In the data rows, the value 128 means zero.
Some points:
[ 94 173 139 142 147 138  74 186 143 103 114 108  88 197 135 155  71 135 123 125 172 128 129  70 107 127 124 169 113 140 149 171  77 129 161  90  98 138 110  62 121 133 130 105 204 129  97 147]
[134  91 146  93 207 127 137 138 132 125 103  95 155 135 142 180 123  93  91 175 141 125 108 146 169 117 113 120 149 167 142  63 115 141 150 118  57  87 137 149 135 205 135 126  76 134 167 156]
[110 144 109 176 182 171 153 115  97 149  91 151 130 101 151 109  54 114 161 105 102 115 124 121 122 152 121 123 196 154 103 137 128 128 108 100 135 139 182 122 106 123 138 176 165 136 106 125]
[165 194 118 161 135 134 116 113 100 128 132 115 148 179 131 155  88 120 149 134 102 143 117 135 111 124 158 141 131 140 125 156 125 175 135 148 160  60 105 158 186 108 197  59  73 109  47 152]
[144 110 190 132 106 114 167 116  99  58  73 101 126 110 114 119 183 112 103  41 123 122 152 148 127 143 167 126 105 143 143 155 152 126 133 157  98 138 109 130 170 167 151 140 144 119 128  67]
[111  95 104  81 117  97  85 108 148 125  53 124  71 142 117  94 129 116 161  85 100 109 136 192 107 165 124 141 115  88 116 115  93 235  89 147 128 170 142  98 158 165 121 149 116  88 120 113]
[166  92 117  79  97  93 166 128 167 118  93 185  85 141 176  91 128 153 111 146 117 112  90 105 113  83  90 155 171  82 139 137 196  85 151  94 128 108 136 117 122 148 182 115 130 140 117 108]
[ 76  83 160 112  96 134  90 146 169 153   8 182 180 128  45 127 184  81 147 155 105 159 157 108 178  90 119 174 119 184  39 147  94  88 110  98 175 103 135 173 133  36 133  81 149 149 119 141]
[107 149 163 143  89  30 162 123 134 137 144 123 107 138 133  90 127 115  77 149 137  60 198 139 128 147  73 106 164  98 147 146  87  83 154 117 160  89 133 167  84 127 140 120 150 100 119 206]
[142 146 133 127 188  83 117 169 149 114  94 125 188  87 165  77 135 167 114 109 164 185 104 139 123 131  67 122 124 128 144 142 126 180 203 131 167 182 125 165 148 114 165 117 159 103 107 118]
[144 105 151 150 187 123 127  92 108 124 113 130 119 157  55 152  93 198  84 103  79  96 172  89 146 114 150 109 113 146 121 132 160 136 137 166  74 164 151 123 103  84 142 138 123 150 139 109]
[109 126 127 154 112 129 202 166 115 147 130 105 134 121 133 199  96 110 137  92 138 137 177 124 116 104  96 147  85 161  90 116 177 119 116 134 178 147  91  82 156 157 146 182  91  96 147 179]
[112 166 178  76 159 137 135  98 105 174 146  93  78  86 106 151 190 104 114  94 131 138 106 117 109 133 117 152 111 161 116 157 136 151 144 122 157 108 118  41  94 119  81 146  86 145 139 148]
[155 157 162 149 168  99 147 107 129 140  68 118 109 120 121 135 119 172 171 173  84 159 151 161 169  75 145 148 118  58 128 150 131 140 129 116  64  98 145  90 146 130 109 138 121  93 165 114]
[153 113 109  83 107  98 128 151  97 109 111 145 161 147 139 159  62 163 104 145 155  64 120 106 148 140 163 149  99 132 140 167 105 134  74 124 176 115 119 119 145 172 115  66 140 193 100 153]
[ 95  89 144 135 109 156 121 150 121  89 115 160 137  35 121  68  83 124 130  85 128  50 101 155 153  82 180 124 114 160 144 152 109 145 147 130  88 172 125 109 142 143 141 132 134  87 142 138]
[144 185  79 137 132 107 135 102 114 120 113 150 151  63 138 143  85  77  45 145 139 164 126 137  92 112 171 138 154 125  88 137 103 128 142 161 161 129 146 141 135 141  68 159 133 166 176 104]
[161 125 103 139 113 129 136  84  61 115 134 112 164 116  85 128 134 113 143 136 133  65  93  96 134  95  94  88 109  86  84  43 139 107 126 107 194 135 124  49 114  96 130 169 118 104  99  98]
[126 172 114 100 109 137 100 122 166 102 134 117  98 103 171 110  88 149  89 141 108 159 132 151 153 118 113 112  65 116 197 142 171 101  75 132 145 158 157 172 142  11 166 168 109 156 159 127]
[ 85 174 102 119 156 135 153 125 132 155 129 186 165 138 137 146  98  96 110  83  57 128  67 179 127 168 125 154 121 142 117  98 164  93 122 121 111 120 147 125  93 153 138 102 110 167 106 106]
[ 86  86 118  72 162  95 126 131  92 100 168 136  95 126 146 111 120 133 199 130 113 141 116 120  76 106 157 121  97  93 104 103 134 149 164 107 188 150  75 197 106 142 137 106 150 172 190 129]
[127 140 196 104 136 120  86 133 100 147 145 159 189  95 166 166 136 164 140 131 199  87 169 137  97 121 105 141 184  99 135 138 146 171  81 120 163 122 100  88 107  86 132  82 114 126 166  73]
[198 136 144  99 148  95  68 113 113 122 144  96 145 137 161  44 106  82 152 155 111 132 174 124 136 112 155 134 108 167 113 140 162 139 134 139  97  78  87 111 127 122 104 161 161 208  45 168]
[156  88  93 161 132 148 109  97 138 125 168 158 103 111 120 117 139 146 167 104 163 141 109 115 112 120  87 136 123 145 101 173 160 136 217 117 135 126 118 190 125 150  87  74  85 110 143 161]
[173 125 148 133 169 101 169 128  79 117 175 164 132 101 141 131 171 133 113 108  73 135  90 142 116 130  86  94 150 178 148 128  56 117  69  55 121 138  91 127 168  87  99 134 178 110 130 165]
[148 128 108 101 158 143 117 155 153  89 131 115 103 109  92 173 154 135 159 192 190 122 107 186 136 146 105  98 116 114  96 118 129 118  93 138 104 137 129 190  46 142 152 154 128 141  99 162]
[ 18  72 132 159 109 136 128 159 128 187 172  93 140 127 197 113 150 118  99 155 117 110 113 108 101  75  73 140  92 137 102 159 117 159  94 211  89  87 118  96 127 118 144 149  68 145 119  99]
[ 72 131  89 150 165 135 120 137 164 113 143 139 107 159 167 150 153 120  68 105 132 132 157 124 145 126 150 113 167 139 100  73 199 171  92 109 127  87 117 169 155 127  83 146 189  93 105  87]
[144 138 160 111  62 222 109 140 126  85 163 124 199 148 128  86 125  94 141 158  83 161 107 124  79 155 104 150 150 102 112 128 193 129 108 149  90 123 158  95 124 130 120  88 194 106 197 207]
[119  78 131 107 121 122 118  99 137  67 124 122 132 127 126 158 109 107 113  80 154 201 150 153  77 141  84 106 135  94 127 107 117  79 171 110 114 143  82 120 124 130 161 110 147 155 109 113]
[ 84 160 120 123 131 141 144  62 146 177 141  86 167 167 179 100 103 177 133 108 140  97 128 202 137 138 176 122 135 166  36 129 140  96 154  95 133 157 124 142 115 124 117 134 163  99 144  89]
[102  99 126 158 185  91 106 134 138 120 137 124 119 121 136 108 132 156 174 152  98 142  99  74  70 142 118  95 139 136 141 149 130  42  84 255 154  93 166 135 111 137  98 116 146  91 115  99]
[146 100  51 142  70 105 137 101 150 142 110 152 134  95 147 126 149 201 164 143 165 155 109  90  88 160 144  90 145 149 119 126  94 127 135 131  79 135  82 118 169 105 193 155 145 160 155 153]
[155  63 118 200 130  98 118  99 130 133 160 151 113 182 132 116 106 104 134 106 116 157 136 154 212  95 106  91 147 131 132 116 105 138 127 123 176 158 113  63 107 131 132 128 132 159 154 178]
[155 121  95 124 185 171 199 106 142 142  84  79 126 148  98 101 106  90 155  84 148  83 130 125 120 149 102 141  72 116 197 114 108 139 108 137 117  52 149 146 130  71 128 121 139 133 209 125]
[156 158 120 170  87 139 122 216 114 176 107  77  90  99  74  70 125 164 102 127 143 156 130 180  94 116 134 142 142 132 108 122 115 106  96  98 126  89  77 127  92 176 163 113 117 137 135  83]
[179 126 118 135  79  99 120 183 194 153 150 118 176 103 127 134 156 125 110  97  63  99 162  68 109 146 132 135 142 134 138  72  60 167 205 120 156 110 148 144  64 157 146 151 147 121 115 115]
[190  78 153 161 135  97 138 165 167 150 174 122 110 127  89 157 141 137 130  51 140  95  82 160 130  81 181 147 170 104 153 138 148 119 110 114 162 123 161 150 138  98 118 146 157 129 120 168]
[112  61 102 144 162 138 157 144 123 161 178  65 182 100 144 151 181 134 156 173  98 148 160 141 110  84 132 169 103  79 164 137  98  86 104 157 136 207 152 126 154 154 123 106 171 143  74 103]
[148 110 119  79 164 136  97 130 101 214 107 132  84 164 138 173 152  59  94 159 135 129 103 120  97 127 199  97 164 138 145 127 134  90 157 141 136 163 144 112 147 113 189 149 124  81 151 178]
[118 176  76 130 136 114 172 112 114 150 162 186 113 112 124 137 144  89 154 136 158 102 162 146 188 173 113 197 151 132 105 155 140 103 142 168 128 141 155 126 182 149 113 153 194 142 122 118]
[117 168 187 114  79 109 134 115 131 126 137  90  68 129 128 168 127 107 181 139  98 106 114 110 155  81 117  82 180 181 146  67 101 165 130 153 116 133 126 158 182 153 152 102 172 122 166 111]
[184 101 134  94  79 156 141 120 143 147 112 125 108 100 191 194 103 172 166 117 128 196 135 120 167 149  89  84 146 150 142 157 151 135 124 131 155 132 166 145  68 118 100 118 144 139 123 126]
[135 148 107 122 106  86  89 161 132 141 140 121 159 145  90 127 115  99 164 111 188 104 160  92  64 116  51 118 154 149 138 143 205 147 109  69  94 167 168 134 179 105  98 153  76 159 145  83]
[ 83 143 150 107 107 126 152 128 102  40 164 150 146 116 141 134 121 123 182 135 189 160 141 103 109  94 144 164 161 134 129 140 123 172 124 110 122  93 174 117  85  96 171 203  79  99  97 119]
[ 97 128  72 130 121 139  91  57 146 119 125  61 151 153 132 109 165 113 115 103 116 144 111 112 115  44 101 114 168 141 179 189  69  87  72 145 125 145 180 152 110 198 114 100 100 118 115 109]
[108 140 170 139 116 194 148  89 160 157 110 219 169 190  60 136 118 143 122 205 122 124 122 160  92  93 123  88 104 149 237 164 137 166 161 122 183 107  68 142 141 181  92 230 166 138 120  89]
[117 114 166 100 113 126  65  98 152 144 178 121 123 100  94 139  75 180 135 151  87 131 162 141 135 190 121 200 133 128 158  86  92  57 130 100 115  90 136 148 176 127 119 163  62 102 129 131]
[ 92 132  78 106 140 149 133 146 187 133 165 165 148  65 105 132 146 110 158 111 155 149 146 152 182 142 153  37 168  51 143 127 136 112 160 159 107 107  77  82 124 110 132  71 112 150 116 135]
[136 135 116  50 144 163 200 109 159 126 167 150 121 173 128 101 158 178 124 101 158 157 119  84 126 120 132 147 155 116 101 117  91 143 123 123  97 154  97 145 106 113 139 123 101 162  88 132]
[118 161 128 116 102  43 119  97 106 169 150 148 185 116 115 173 160 125 144  94 150 129  74 113 149 115 138  97  21 128 114 142 169 136 114 103  98 108 143  89  91 150 132 144 152  75 123 159]
[163 149 183 145 135 123 170 105 211 120  97 104 149 166 171 121 126  97 134 161 168 127 118 109 131 117 181 129 124 147 134  60 120 112 115 151 138 176 123 119 130 122  75 104  76  91 136 163]
[131 121  62 131 106 128 138 127  48 127  90 147 123 155 101 134 153 174  97 135 114 125 126 168 141 116 124 199 140 158 187  76 161 128 135 202  89 161  86 115  80  66  79 112 116  87 139 176]
Along one direction, these points spread out more than along any other. Take the direction at right angles to it along which they spread out most. Then take the direction at right angles to both along which they spread out most. Go by this last direction. Where along it does each point below lie, from 0 to 99? 50 is the average, and the first point above lies past it. One standard deviation of the points above along it is 16.
[111 178 131 146 141 151  72 129 135 136 125 106 107  89  89  97 125 130 117 105 119 134 124  46 194 160 122 168 123 102 138 100 144 111  88 136 151 148  36 153 107 187 162 130 119 113 130 133] --> 47
[130 132 225 126 132 119 165 166 138 150 105 125 101 167 107 124 105 105 119 133 152 127  53 136 126 155 107  72 155 121  96 102  96 124 148 179  89 171 133 153 174 139  87 142  82 144  95 134] --> 38
[132 128  86  99 104 144 135 129 142  79 142  34 111 116  93 177  88 114  93 209  92  79  90 109 150 140 121 124 131 128 103 188 139 150 174 104 129 115  96 116 146  84 104  98 142 106  81 113] --> 49
[107 154 130 215 123  95 130 109 167  91 135 154 115 149 145 168 133  94 111 129  99 121  84 146  97 150 155 184 138  79  76 136 110 160 109 110 102 132 124 137 121 123 109 147 138 167 174  98] --> 53
[110 139 148 107 117 195 111 153 119  73 145 108 165 157  92  87 179 207  75 130 119 143 145 131 112 153 124  99 132  90  64 137 152 168 121 142 171 108 219 108 192 173 157 129 145 161 171 204] --> 56
[ 92 152 134 120  88  83 148 167  69 152 163  98 126 181  77  89  99 111 132 161 114 188 165 118 171 171 176 128 140 132 194 129 127 115 132 108 118 140 187 153  96  97 130 110  99 131 154  97] --> 45
[164  56 142 153 110 147 126 112  98 152 142 108 140 126 125  85 147  94  93 154 151 145 117  91 184 237 149 155 121 109 122 176 128 137 105 112 135 130  79 148 102 151 154 138 111  92 135  79] --> 48
[130 147 119 155 164 136 147 131 164  83 130 161  94 114 150 127 204 131 151 189  98 112 162 120 105 160 139  96 122 161 148 139 165 109 137  78 124 186 129 106  89 152 157  77  64 156 136 139] --> 46
[ 79 138 146 202 103 162 103  63  88 149  93 113  92 101 167 152 165 132 119 131 179 110  90 147 136 161 142 157 125 125 152  62 141 131 166 115 130 113 185 134 143 119 120 117 160 207  89 124] --> 50
[180 166 121 119 116 215  75 150  81 112 130 173 112 155 187 149 164 119 143 109 127  91 175 144 153 111 108 122  87  73 110 165 100  92 145 166  87 157 115 184 104 102 133 146  92 131 152  99] --> 54
[132 130  87 120 114 122  90 206 118  79 110  99 149 184 173 138 142 147 169 113  97 103 123 150 148 182 166 110 119 159 150 149 114  95 152 111 174  79 103  81 152 110  74 146 106 145 108 121] --> 49
[149 126 125 123 147 154 131 170 104 109 131 164  74 131 132  89 123 142 104 133 148 159 105 116 178  75 130 128  74 138 114  88 102 116 136 114 127  96 168 107 167 143 102 123 128  81 160  67] --> 47
[161 111 121 137 130 139 119 105 153 134 159 171  75 107  93 111 103 112  93 126 145 137 172 173  94 132 137 126  52 173 129 103 113 160 105 149 114 132 157  94 135 126 136  76 148  80 113  96] --> 47
[ 95 111 138 149  96 155 135 152  86 173  86 135 116  89 141 106 103 137 116 115 106 135 187  75 101 143 170  93  93  59 126 118 115 145 113  68 102 117 118 188 129 153  74 107 104  93  81 157] --> 50
